Each named turn below is shown by a few rows before and after it. Which turns, in which order, take the first row of each later pair to the second? The first pair is answered.
F:
[-0.29,  0.04,  0.12,  0.19,  0.46, -0.13,  0.13,  0.09,  0.04, -0.37,
  0.05, -0.26, -0.16, -0.15, -0.18,  0.31,  0.07,  0.05,  0.22, -0.08,
 -0.05,  0.17,  0.02,  0.17, -0.17,  0.16, -0.19, -0.22] => [-0.28,  0.07,  0.08,  0.11,  0.46, -0.15,  0.12,  0.04,  0.09, -0.26,
  0.14, -0.28, -0.24, -0.18, -0.32,  0.27,  0.02,  0.07,  0.29, -0.03,
 -0.07,  0.19,  0.10,  0.04, -0.11,  0.01, -0.29, -0.11]
[-0.16,  0.18,  0.20, -0.06,  0.25, -0.09, -0.27,  0.08,  0.01, -0.10,
  0.25,  0.06, -0.32,  0.01, -0.42,  0.07,  0.24, -0.04,  0.09, -0.16,
  0.33, -0.17, -0.20,  0.19, -0.19,  0.00, -0.11,  0.06] => [-0.21,  0.11,  0.21, -0.12,  0.19, -0.05, -0.22, -0.12, -0.06,  0.01,
  0.30,  0.05, -0.34, -0.10, -0.50,  0.09,  0.08, -0.04,  0.21, -0.26,
  0.38, -0.09, -0.21,  0.14, -0.07, -0.09, -0.17,  0.11]
[ 0.06, -0.16,  0.00,  0.24, -0.10,  0.18, -0.05,  0.14,  0.22,  0.00,
 -0.02, -0.06,  0.03,  0.13,  0.20,  0.03,  0.34,  0.00, -0.21,  0.11,
  0.16, -0.24, -0.13,  0.25, -0.20,  0.20,  0.34, -0.14] => [ 0.04,  0.07,  0.09,  0.07,  0.04,  0.00, -0.23,  0.14,  0.50,  0.24,
  0.11, -0.01, -0.19,  0.14, -0.01, -0.07,  0.33,  0.08, -0.19,  0.23,
  0.05, -0.13,  0.17,  0.00, -0.21,  0.02,  0.06,  0.17]
[-0.19,  0.08, -0.30, -0.15,  0.30,  0.08,  0.32, -0.22,  0.08, -0.14,
 -0.15, -0.19,  0.06, -0.26,  0.08,  0.04, -0.06,  0.04,  0.05, -0.12,
 -0.43, -0.17, -0.07,  0.01, -0.04,  0.03, -0.08,  0.23] => [-0.20,  0.08, -0.30, -0.10,  0.30,  0.12,  0.31, -0.18,  0.11, -0.22,
 -0.16, -0.20,  0.06, -0.25,  0.08,  0.04, -0.08,  0.03,  0.06, -0.05,
 -0.47, -0.21, -0.11,  0.08, -0.05,  0.10, -0.02,  0.20]
D:
[ 0.13, -0.11, -0.01, -0.01, -0.07, -0.06,  0.12,  0.12,  0.01, -0.08,
 -0.09, -0.07,  0.17, -0.04,  0.21, -0.03, -0.09,  0.02, -0.04,  0.03,
 -0.13,  0.15,  0.13, -0.02,  0.00,  0.13,  0.08,  0.13] => [ 0.21, -0.13,  0.05, -0.03, -0.16, -0.06,  0.02,  0.09,  0.06,  0.11,
 -0.01, -0.05,  0.19,  0.04,  0.17, -0.09,  0.01,  0.04, -0.15,  0.03,
 -0.08,  0.04,  0.05, -0.04, -0.13,  0.07,  0.11,  0.07]
[ 0.02,  0.13, -0.11, -0.23,  0.16,  0.11, -0.06, -0.28, -0.03,  0.40,
  0.21,  0.05, -0.22,  0.15, -0.21, -0.14,  0.06,  0.00,  0.00,  0.13,
  0.27, -0.29, -0.27,  0.09, -0.24, -0.29,  0.09,  0.01] => [-0.15,  0.30, -0.10, -0.17,  0.47, -0.01, -0.14, -0.25, -0.12,  0.07,
  0.16, -0.01, -0.32,  0.04, -0.31,  0.00,  0.01, -0.03,  0.16,  0.21,
  0.15, -0.11, -0.07,  0.01, -0.18, -0.18, -0.03,  0.17]
[ 0.18, -0.29,  0.07,  0.08, -0.18, -0.12, -0.12, -0.08, -0.16,  0.42,
 -0.01,  0.01,  0.28,  0.09,  0.26,  0.04, -0.11, -0.25, -0.10, -0.01,
 -0.14, -0.19,  0.12,  0.13,  0.04, -0.01,  0.06,  0.00] => [ 0.22, -0.16,  0.22,  0.05, -0.02, -0.31, -0.32, -0.06, -0.22,  0.43,
  0.11,  0.07,  0.08,  0.07,  0.08,  0.12, -0.04, -0.20, -0.04,  0.04,
 -0.05, -0.13,  0.22,  0.05, -0.02, -0.05, -0.08,  0.06]
[-0.10,  0.15, -0.17,  0.32, -0.19, -0.12,  0.09, -0.31,  0.30,  0.06,
 -0.05, -0.35,  0.31,  0.19,  0.26, -0.23,  0.08,  0.18, -0.17,  0.14,
 -0.12, -0.27, -0.05,  0.05,  0.02,  0.08,  0.28,  0.00] => [ 0.03,  0.13, -0.03,  0.26, -0.25, -0.16, -0.20, -0.25,  0.32,  0.28,
  0.12, -0.30,  0.10,  0.30,  0.14, -0.18,  0.22,  0.21, -0.27,  0.11,
  0.04, -0.38, -0.08,  0.03, -0.10, -0.03,  0.12,  0.06]
B:
[-0.24, -0.29,  0.01, -0.22, -0.13,  0.17,  0.32, -0.38, -0.30, -0.09,
  0.04, -0.24,  0.14, -0.05, -0.31, -0.02, -0.30, -0.35,  0.28, -0.07,
  0.34, -0.52, -0.28, -0.01,  0.04, -0.32,  0.00, -0.10] => [-0.28, -0.32,  0.04, -0.06, -0.02,  0.20,  0.26, -0.16, -0.33, -0.32,
  0.07, -0.32,  0.14,  0.04, -0.14,  0.03, -0.10, -0.35,  0.15, -0.09,
  0.31, -0.57, -0.35,  0.16, -0.04, -0.04,  0.19, -0.34]
[-0.38,  0.26, -0.12,  0.21,  0.19,  0.05,  0.41,  0.10,  0.37, -0.28,
  0.03, -0.21,  0.03, -0.03,  0.24, -0.28, -0.02,  0.19, -0.01,  0.17,
 -0.20,  0.00,  0.07,  0.18, -0.07,  0.26,  0.29, -0.16] => [-0.20,  0.24, -0.08,  0.21,  0.08, -0.08,  0.25,  0.17,  0.56, -0.01,
  0.05, -0.17,  0.07,  0.09,  0.31, -0.31,  0.09,  0.18, -0.12,  0.17,
 -0.22, -0.10,  0.20,  0.07, -0.19,  0.27,  0.26, -0.08]
[-0.05,  0.20, -0.10, -0.32,  0.37, -0.05, -0.21,  0.04,  0.73, -0.26,
 -0.04, -0.17, -0.21,  0.06,  0.06, -0.21, -0.27,  0.18,  0.06,  0.12,
  0.18, -0.04, -0.02, -0.16,  0.16, -0.07, -0.08,  0.19] => [-0.10,  0.16, -0.09, -0.34,  0.40, -0.06, -0.18, -0.07,  0.71, -0.30,
 -0.02, -0.22, -0.17,  0.02,  0.06, -0.11, -0.28,  0.15,  0.08,  0.11,
  0.14, -0.05, -0.04, -0.12,  0.17, -0.03, -0.06,  0.17]
U:
[-0.09,  0.04, -0.02,  0.22,  0.16,  0.15, -0.01,  0.20,  0.25, -0.19,
 -0.06, -0.35,  0.11,  0.08,  0.22, -0.12,  0.29,  0.06, -0.17, -0.04,
 -0.14, -0.12, -0.12,  0.31, -0.15,  0.31,  0.38, -0.22] => [-0.11, -0.09,  0.00,  0.11,  0.06,  0.30,  0.04, -0.04, -0.03, -0.04,
  0.04, -0.29,  0.16,  0.05,  0.03, -0.12,  0.16, -0.01, -0.12, -0.23,
  0.22, -0.20, -0.43,  0.30, -0.08,  0.06,  0.32, -0.28]
[ 0.20,  0.02,  0.02,  0.15,  0.22, -0.46, -0.30,  0.18, -0.07, -0.16,
 -0.27,  0.16,  0.03,  0.07,  0.16,  0.15,  0.06, -0.19,  0.08,  0.21,
 -0.28,  0.21,  0.43,  0.13,  0.00,  0.27, -0.05,  0.11] => [-0.07, -0.18, -0.27,  0.03, -0.09,  0.19,  0.45, -0.29,  0.00, -0.01,
 -0.30,  0.08,  0.36, -0.14,  0.17, -0.13, -0.36, -0.12,  0.13,  0.01,
 -0.25,  0.12, -0.12,  0.09,  0.36, -0.11,  0.12,  0.01]
[ 0.04, -0.03, -0.02,  0.03, -0.16,  0.27,  0.09, -0.03,  0.39,  0.30,
  0.21, -0.01, -0.05,  0.27,  0.20, -0.26,  0.01,  0.11, -0.41,  0.11,
  0.05, -0.09, -0.01,  0.13, -0.04, -0.06,  0.15, -0.30] => [ 0.09, -0.01,  0.11, -0.04, -0.10,  0.09, -0.18, -0.03,  0.20,  0.27,
  0.30,  0.02, -0.14,  0.26,  0.03, -0.12,  0.10,  0.03, -0.39,  0.00,
  0.32, -0.15, -0.07,  0.21, -0.10, -0.14,  0.04, -0.34]
Then:
Between the rows of a pair lie 2 to 3 turns.
[ 0.17,  0.08, -0.15, -0.06,  0.12, -0.27, -0.09, -0.02,  0.02, -0.04,
  0.00,  0.06, -0.09,  0.04, -0.18,  0.27, -0.17, -0.07, -0.07,  0.16,
 -0.18,  0.21,  0.49, -0.30, -0.06, -0.21, -0.38,  0.26] => [ 0.11, -0.14, -0.34, -0.15, -0.11,  0.07,  0.29, -0.26,  0.14,  0.11,
 -0.02, -0.01,  0.17, -0.01, -0.11, -0.06, -0.37, -0.02, -0.16,  0.04,
 -0.19,  0.09,  0.18, -0.31,  0.13, -0.38, -0.24,  0.17]  U, D
[ 0.00, -0.05,  0.12, -0.17, -0.06,  0.38, -0.20, -0.04, -0.27,  0.13,
 -0.02,  0.05,  0.22, -0.24, -0.09,  0.00, -0.01,  0.18, -0.12, -0.26,
  0.39, -0.11, -0.48,  0.25,  0.25, -0.17,  0.24, -0.35] => [ 0.15,  0.27,  0.10, -0.04,  0.20, -0.34, -0.45,  0.37,  0.11,  0.02,
 -0.23,  0.10,  0.06, -0.21,  0.10,  0.01,  0.16,  0.15, -0.03,  0.18,
 -0.18,  0.29,  0.55, -0.08,  0.10,  0.13,  0.03,  0.12]  U, B, D
[-0.13,  0.13, -0.01, -0.13,  0.21, -0.15, -0.32, -0.04, -0.43, -0.43,
  0.22,  0.04,  0.04, -0.05, -0.08,  0.04, -0.16, -0.06,  0.37,  0.12,
  0.21,  0.22,  0.02,  0.01,  0.12, -0.02, -0.21,  0.01] => [ 0.01,  0.09,  0.00,  0.03,  0.17, -0.16, -0.42,  0.20, -0.43, -0.53,
  0.17,  0.03,  0.11,  0.08,  0.14,  0.03,  0.08, -0.07,  0.19,  0.12,
  0.21,  0.09, -0.05,  0.21, -0.03,  0.17, -0.01, -0.19]  F, B
[-0.06,  0.24,  0.13,  0.16, -0.13, -0.26, -0.34,  0.36, -0.26, -0.09,
 -0.06, -0.05, -0.21,  0.03,  0.16,  0.13,  0.33, -0.08, -0.22, -0.02,
  0.19, -0.33, -0.05,  0.18, -0.02,  0.33, -0.11, -0.11] => [ 0.00,  0.24,  0.16,  0.11, -0.23, -0.41, -0.39,  0.34, -0.11,  0.11,
 -0.11, -0.03, -0.18,  0.07,  0.22,  0.03,  0.30, -0.11, -0.22,  0.06,
  0.01, -0.33,  0.19,  0.00, -0.01,  0.30, -0.20,  0.12]  D, B
[-0.15,  0.24,  0.19,  0.14,  0.09, -0.20, -0.24,  0.15,  0.08, -0.01,
 -0.18,  0.18, -0.01,  0.01, -0.08,  0.21,  0.06, -0.08, -0.16,  0.11,
 -0.09, -0.11,  0.32, -0.06, -0.20,  0.34,  0.15, -0.08] => [-0.30,  0.13,  0.19,  0.05,  0.11, -0.02, -0.18, -0.07, -0.21, -0.09,
 -0.16,  0.20, -0.02, -0.13, -0.33,  0.30, -0.16, -0.11,  0.02, -0.06,
  0.20, -0.05,  0.00, -0.02,  0.04,  0.24,  0.00, -0.19]  U, U, D
[-0.09,  0.32,  0.06,  0.22,  0.30, -0.04, -0.07,  0.23, -0.18, -0.33,
  0.11, -0.21, -0.28, -0.08, -0.34,  0.12, -0.02,  0.15,  0.18,  0.10,
 -0.08,  0.13, -0.03,  0.04,  0.01,  0.13, -0.04, -0.18] => [ 0.17,  0.15, -0.01,  0.27, -0.07,  0.06, -0.04,  0.37,  0.10,  0.02,
  0.01, -0.20, -0.05,  0.23,  0.07, -0.09,  0.21,  0.10, -0.24,  0.13,
 -0.11, -0.08, -0.07,  0.17, -0.18,  0.23,  0.21, -0.30]  D, B, D
[ 0.09, -0.09, -0.08, -0.03, -0.33, -0.07, -0.01, -0.11,  0.13,  0.41,
 -0.06, -0.05,  0.17,  0.10,  0.20,  0.02,  0.04, -0.10, -0.17, -0.01,
 -0.19,  0.13,  0.35, -0.30,  0.02, -0.15, -0.06,  0.09] => [-0.21,  0.02,  0.11,  0.01,  0.09, -0.20, -0.19, -0.06, -0.43, -0.18,
 -0.01, -0.02, -0.10, -0.03, -0.15,  0.39,  0.03, -0.13,  0.05, -0.15,
  0.15,  0.22,  0.20, -0.10,  0.05,  0.02, -0.19, -0.08]  B, B, U
[-0.06,  0.16,  0.16,  0.11,  0.31, -0.16, -0.19,  0.25,  0.08, -0.27,
  0.01, -0.04, -0.17, -0.05, -0.05,  0.04,  0.09, -0.03,  0.03,  0.15,
 -0.03,  0.09,  0.10,  0.19, -0.06,  0.20,  0.07,  0.06] => [ 0.06, -0.02,  0.24, -0.03,  0.03,  0.02, -0.34,  0.10, -0.04,  0.12,
  0.20,  0.05, -0.18,  0.04, -0.11, -0.04,  0.11, -0.03, -0.14, -0.11,
  0.27, -0.13, -0.23,  0.17, -0.15,  0.00,  0.08, -0.16]  U, D, U
[ 0.07, -0.20, -0.06,  0.23, -0.16,  0.12,  0.08,  0.18,  0.20,  0.03,
 -0.09,  0.02,  0.26,  0.19,  0.36, -0.12,  0.19,  0.05, -0.24,  0.06,
 -0.15, -0.23, -0.14,  0.19, -0.18,  0.33,  0.36, -0.29] => [ 0.16, -0.14,  0.13,  0.18, -0.07, -0.04, -0.29,  0.22,  0.01,  0.07,
 -0.06,  0.08,  0.12,  0.22,  0.29,  0.07,  0.32,  0.03, -0.25,  0.06,
  0.00, -0.21, -0.12,  0.27, -0.31,  0.38,  0.26, -0.26]  U, U
[-0.19,  0.01,  0.10, -0.38, -0.12,  0.34, -0.03, -0.34,  0.14,  0.46,
  0.49,  0.03, -0.10,  0.05, -0.37, -0.17, -0.06, -0.01,  0.02, -0.14,
  0.32, -0.29, -0.39, -0.17,  0.01, -0.46, -0.35, -0.06] => [-0.51,  0.27,  0.09, -0.10,  0.49,  0.20,  0.03, -0.12, -0.07, -0.31,
  0.40, -0.09, -0.35, -0.15, -0.56,  0.11, -0.01,  0.01,  0.29, -0.03,
  0.28, -0.09, -0.42, -0.01, -0.01, -0.13, -0.26, -0.15]  D, B
[ 0.28, -0.31, -0.24, -0.09, -0.22,  0.17,  0.12, -0.35,  0.05,  0.07,
  0.06, -0.10, -0.03, -0.02,  0.06, -0.02, -0.34, -0.10,  0.09, -0.09,
  0.15, -0.11, -0.34, -0.10, -0.19, -0.22, -0.06, -0.03] => [ 0.17, -0.08, -0.11, -0.09,  0.13, -0.08, -0.11, -0.29, -0.05, -0.16,
  0.13, -0.08, -0.31, -0.11, -0.22,  0.17, -0.35, -0.08,  0.30,  0.02,
  0.24,  0.08, -0.09, -0.15, -0.20, -0.20, -0.34,  0.09]  D, D
[ 0.22, -0.02, -0.02,  0.01, -0.48, -0.13, -0.14, -0.25, -0.25,  0.41,
  0.16,  0.06,  0.07,  0.19, -0.08,  0.24, -0.15,  0.02,  0.32, -0.10,
  0.30,  0.02, -0.08,  0.09, -0.05, -0.26, -0.02, -0.12] => [ 0.22,  0.05, -0.10, -0.05, -0.53, -0.09, -0.07, -0.28,  0.08,  0.54,
  0.24,  0.01,  0.08,  0.20, -0.04,  0.07, -0.13,  0.09,  0.27, -0.05,
  0.10,  0.01,  0.07, -0.03, -0.10, -0.35,  0.01, -0.01]  U, U, D
[ 0.01,  0.05,  0.00, -0.32, -0.02,  0.05, -0.01, -0.33, -0.08,  0.35,
  0.08,  0.11, -0.10, -0.12, -0.29,  0.12, -0.27,  0.14,  0.11, -0.07,
  0.02,  0.12,  0.12, -0.37,  0.22, -0.46, -0.46,  0.24] => [ 0.04, -0.03, -0.25,  0.05, -0.14,  0.09,  0.53, -0.09,  0.17,  0.13,
 -0.33, -0.04,  0.26, -0.06,  0.31, -0.16, -0.28,  0.02, -0.03,  0.13,
 -0.46,  0.16,  0.33, -0.30,  0.27,  0.01, -0.04,  0.19]  U, D, D
[-0.15,  0.34,  0.11,  0.20,  0.48, -0.17, -0.20,  0.39,  0.20, -0.49,
  0.08, -0.08, -0.35,  0.06, -0.12,  0.01,  0.27,  0.12,  0.01,  0.11,
 -0.12, -0.14,  0.06,  0.17, -0.24,  0.24,  0.06, -0.11] => [ 0.14,  0.29,  0.13, -0.11,  0.14, -0.32, -0.39,  0.16,  0.34,  0.22,
  0.16,  0.09, -0.33,  0.15, -0.13, -0.13,  0.13,  0.14, -0.05,  0.18,
 -0.21, -0.04,  0.43, -0.26, -0.20, -0.11, -0.22,  0.27]  B, B
[-0.12,  0.05,  0.27, -0.03,  0.51, -0.01, -0.13,  0.16,  0.06, -0.30,
  0.14, -0.03, -0.13, -0.07, -0.08,  0.29, -0.20, -0.05,  0.26,  0.01,
  0.04, -0.20, -0.10, -0.07, -0.06, -0.22,  0.17,  0.09] => [ 0.16, -0.11,  0.19,  0.07,  0.21, -0.09, -0.14,  0.37,  0.38, -0.09,
  0.06, -0.05,  0.04,  0.14,  0.31,  0.14, -0.01, -0.09, -0.03,  0.10,
 -0.14, -0.33,  0.05, -0.05, -0.25, -0.07,  0.39,  0.05]  D, B, B
[-0.09,  0.31, -0.15, -0.44,  0.07,  0.11, -0.01, -0.17,  0.10,  0.51,
  0.25, -0.18, -0.19, -0.03, -0.57, -0.11, -0.20, -0.07,  0.27,  0.06,
  0.10, -0.15, -0.17, -0.19, -0.16, -0.44, -0.19,  0.20] => [-0.27,  0.05, -0.22, -0.25,  0.17,  0.24,  0.45, -0.24, -0.39, -0.06,
 -0.08, -0.21,  0.18, -0.26, -0.34,  0.00, -0.45, -0.19,  0.44, -0.13,
  0.17,  0.00, -0.43,  0.08,  0.14, -0.22, -0.01, -0.08]  D, F
[ 0.01, -0.19,  0.07,  0.04, -0.15,  0.17, -0.10, -0.02, -0.16,  0.02,
  0.12, -0.05,  0.04,  0.12, -0.01,  0.02,  0.12, -0.04, -0.05, -0.18,
  0.31, -0.23, -0.44,  0.14, -0.10, -0.04,  0.19, -0.39] => [ 0.14, -0.05,  0.10,  0.00, -0.17,  0.00, -0.34,  0.15,  0.14,  0.16,
  0.20, -0.01, -0.12,  0.20,  0.01, -0.02,  0.27,  0.00, -0.19, -0.05,
  0.18, -0.27, -0.23,  0.07, -0.26, -0.01,  0.11, -0.19]  B, F
[ 0.10,  0.02, -0.12,  0.10, -0.17,  0.23,  0.29,  0.04,  0.35,  0.15,
  0.20, -0.04,  0.14,  0.10,  0.21, -0.19,  0.14,  0.15, -0.32, -0.15,
  0.06, -0.47, -0.41,  0.17, -0.01,  0.06,  0.30, -0.27] => [-0.12,  0.28, -0.12, -0.09,  0.11,  0.17,  0.24, -0.04,  0.62,  0.30,
  0.39, -0.06, -0.13,  0.04, -0.14, -0.25,  0.11,  0.25, -0.16,  0.03,
 -0.05, -0.37, -0.20, -0.04,  0.07, -0.23,  0.12,  0.01]  F, D, U
[-0.43,  0.17, -0.08,  0.09,  0.22,  0.29,  0.53, -0.11,  0.07, -0.25,
 -0.06, -0.03, -0.02, -0.16, -0.29, -0.07, -0.20,  0.18,  0.21, -0.06,
  0.01,  0.23, -0.22,  0.03,  0.26, -0.15,  0.01, -0.05] => [-0.22,  0.46, -0.01,  0.10,  0.35, -0.06,  0.12,  0.20,  0.54, -0.02,
  0.11, -0.06, -0.29,  0.13, -0.18, -0.13,  0.17,  0.21, -0.01,  0.20,
 -0.14,  0.18,  0.17, -0.09, -0.13, -0.05, -0.01,  0.18]  F, B, F
